data =
array([[-10,  59,  22,  14,  27,  15,  28,  -6,  -3, -23,  -2,  45, -21,
        -25],
       [-45, -23,  22,  -3,  14,  -7,  34,  16,  22,   9,  20,  18,   2,
         14],
       [-21,  22,  22,  12,   9,  14, -35,  -4,  13,  -6,  53,  21,   6,
        -17],
       [ 63,  34,  22,   8,  -3,  12,  -1,  -7,   7,  37,  14,  32, -33,
        -67],
       [ 56, -24,  22,   3, -16,  12, -40,  13, -12,   3, -25, -32, -15,
        -63],
       [  6,  25,  22,  16,  19,  21, -31, -29,  -1,  19, -11, -19,   3,
         -7]])
Indices start at 1.
(1, 1): -10
(3, 6): 14
(4, 6): 12
(6, 12): -19
(6, 5): 19
(2, 1): -45
(3, 13): 6
(6, 7): -31
(5, 3): 22
(5, 10): 3
(4, 12): 32
(4, 14): -67
(1, 3): 22
(3, 11): 53
(1, 7): 28
(6, 1): 6
(4, 4): 8
(5, 12): -32
(5, 6): 12
(1, 10): -23
(3, 10): -6
(2, 6): -7
(5, 5): -16
(1, 2): 59
(1, 11): -2
(3, 12): 21
(5, 7): -40
(4, 1): 63
(3, 9): 13
(3, 4): 12

a =
array([[-19,  14,  -3, -34,  22,  49,  28],
       [-20,  16,  -1, -36,  22,  50,  26],
       [-19,  15,   1, -35,  25,  55,  23]])
Rows and columns are counted from 1.
(1, 1): -19
(3, 5): 25
(3, 1): -19
(2, 4): -36
(2, 1): -20
(3, 6): 55
(2, 2): 16
(1, 5): 22
(1, 4): -34
(2, 3): -1
(1, 6): 49

arr =
[[5 4 9 3 6 3 5 4 4 5 6 2 7 4 4]
 [6 2 1 6 6 4 5 4 5 6 3 7 4 4 5]
 [5 3 7 4 7 1 6 5 4 5 4 5 3 4 4]
 [4 7 7 5 2 6 6 4 4 5 6 1 6 5 5]
 [5 4 9 3 6 3 5 4 4 5 6 2 7 4 4]
 [4 7 7 5 2 6 6 4 4 5 6 1 6 5 5]
 [4 7 8 4 4 4 6 6 4 3 6 3 3 4 5]
 [3 8 5 6 4 7 5 4 4 4 6 2 4 6 7]
 [6 2 6 4 8 2 6 4 4 5 5 5 4 3 5]
 [4 5 1 7 4 7 5 4 5 6 4 5 4 6 6]
 [7 1 5 3 8 3 4 4 5 5 5 6 7 4 4]
 [5 7 3 6 1 8 4 6 5 5 6 5 5 5 4]
 [4 7 7 5 2 6 6 4 4 5 6 1 6 5 5]
 [6 2 5 3 7 3 4 5 6 5 4 7 7 5 4]]
Rows and columns are counted from 1.
(1, 1) = 5
(4, 5) = 2
(3, 1) = 5
(3, 7) = 6
(2, 5) = 6
(5, 11) = 6
(6, 12) = 1
(7, 14) = 4
(2, 12) = 7
(3, 2) = 3
(4, 9) = 4
(11, 14) = 4
(1, 13) = 7
(10, 9) = 5
(10, 6) = 7
(13, 3) = 7
(3, 6) = 1
(9, 15) = 5
(9, 12) = 5
(4, 11) = 6
(14, 10) = 5
(7, 7) = 6
(6, 7) = 6
(6, 4) = 5
(2, 1) = 6
(11, 13) = 7
(3, 5) = 7
(1, 7) = 5
(8, 2) = 8
(9, 5) = 8
(11, 4) = 3
(9, 8) = 4
(11, 2) = 1

x =
[[-18 -35  18   1 -30   0  24  41  14  16 -27]
 [-57   8   9 -18   4 -14  16 -16  11   6   8]
 [-20  18  11   5   4 -38 -23  -1   0  11   2]
 [-30 -20  31 -40  -7  -8  -3  38  43  35 -37]
 [-10 -28  -2  23 -58  -7  -3  11  -8  -7 -19]
 [  1 -58 -20 -22 -40   5 -16  12  -9 -13 -28]
 [  5 -10 -47   0   7   6  -5  -4 -34 -42  -9]
 [ 11  22   8  -7   2   0 -12  12  15   2 -30]
 [  1 -26  27  -3 -10   0 -12   7  27  26  41]
 [-27  21  -2   8   9  11  -9   5  -3  -8  10]
 [  9 -13  -2   2 -14 -11 -39  10  -3  -3 -23]]
Rows and columns are counted from 1.
row 1 col 1 = -18
row 6 col 7 = -16
row 1 col 6 = 0
row 5 col 4 = 23
row 10 col 3 = -2
row 10 col 2 = 21
row 11 col 6 = -11
row 5 col 5 = -58
row 3 col 8 = -1
row 2 col 3 = 9
row 9 col 6 = 0
row 10 col 1 = -27
row 1 col 2 = -35
row 1 col 10 = 16
row 7 col 7 = -5
row 1 col 7 = 24
row 2 col 10 = 6
row 10 col 6 = 11
row 2 col 5 = 4
row 2 col 7 = 16
row 6 col 1 = 1
row 4 col 8 = 38
row 8 col 9 = 15
row 2 col 1 = -57
row 11 col 1 = 9
row 7 col 11 = -9
row 9 col 4 = -3
row 3 col 3 = 11
row 6 col 11 = -28
row 3 col 1 = -20
row 6 col 5 = -40
row 7 col 1 = 5
row 9 col 2 = -26
row 2 col 11 = 8
row 11 col 9 = -3
row 5 col 6 = -7

M =
array([[  1,  -4,  18,   9,  -1, -41,  14, -28, -20,  -2,  -3,   6, -11,
         11, -15,  -5],
       [-23,   7, -45, -14,  -9,  52, -48,   4,  24,  16,  -9,  12,   7,
          0, -15,  19]])
Indices start at 1.
row 1 col 1 -> 1
row 2 col 11 -> -9
row 2 col 8 -> 4
row 1 col 16 -> -5
row 2 col 12 -> 12
row 1 col 7 -> 14
row 2 col 4 -> -14
row 2 col 16 -> 19
row 1 col 14 -> 11
row 2 col 1 -> -23
row 2 col 3 -> -45
row 2 col 2 -> 7
row 2 col 15 -> -15

m =
2.047	-2.155	-0.919	-1.534	-0.774	0.727	-1.091	1.131	1.107	0.135	1.656	2.739	1.535
-0.288	1.833	0.492	0.386	1.873	1.498	0.990	1.787	1.773	0.982	0.086	1.498	0.709
0.602	0.389	-0.168	-0.226	0.414	1.524	0.956	2.333	1.497	1.897	0.116	1.425	1.341
0.972	-0.242	0.882	-1.047	-0.065	1.755	0.150	1.695	1.253	1.370	0.573	2.030	1.359
Rows and columns are counted from 1.
(1, 1): 2.047
(4, 7): 0.150
(4, 2): -0.242
(4, 13): 1.359
(3, 8): 2.333
(2, 12): 1.498
(2, 11): 0.086
(2, 1): -0.288
(4, 8): 1.695
(3, 13): 1.341
(4, 9): 1.253
(1, 11): 1.656
(3, 4): -0.226
(1, 12): 2.739
(2, 13): 0.709
(4, 1): 0.972
(1, 7): -1.091
(2, 8): 1.787
(3, 11): 0.116
(2, 7): 0.990
(4, 11): 0.573
(1, 10): 0.135
(4, 6): 1.755
(1, 9): 1.107
(4, 3): 0.882
(4, 12): 2.030
(3, 9): 1.497
(3, 6): 1.524
(1, 6): 0.727
(1, 8): 1.131
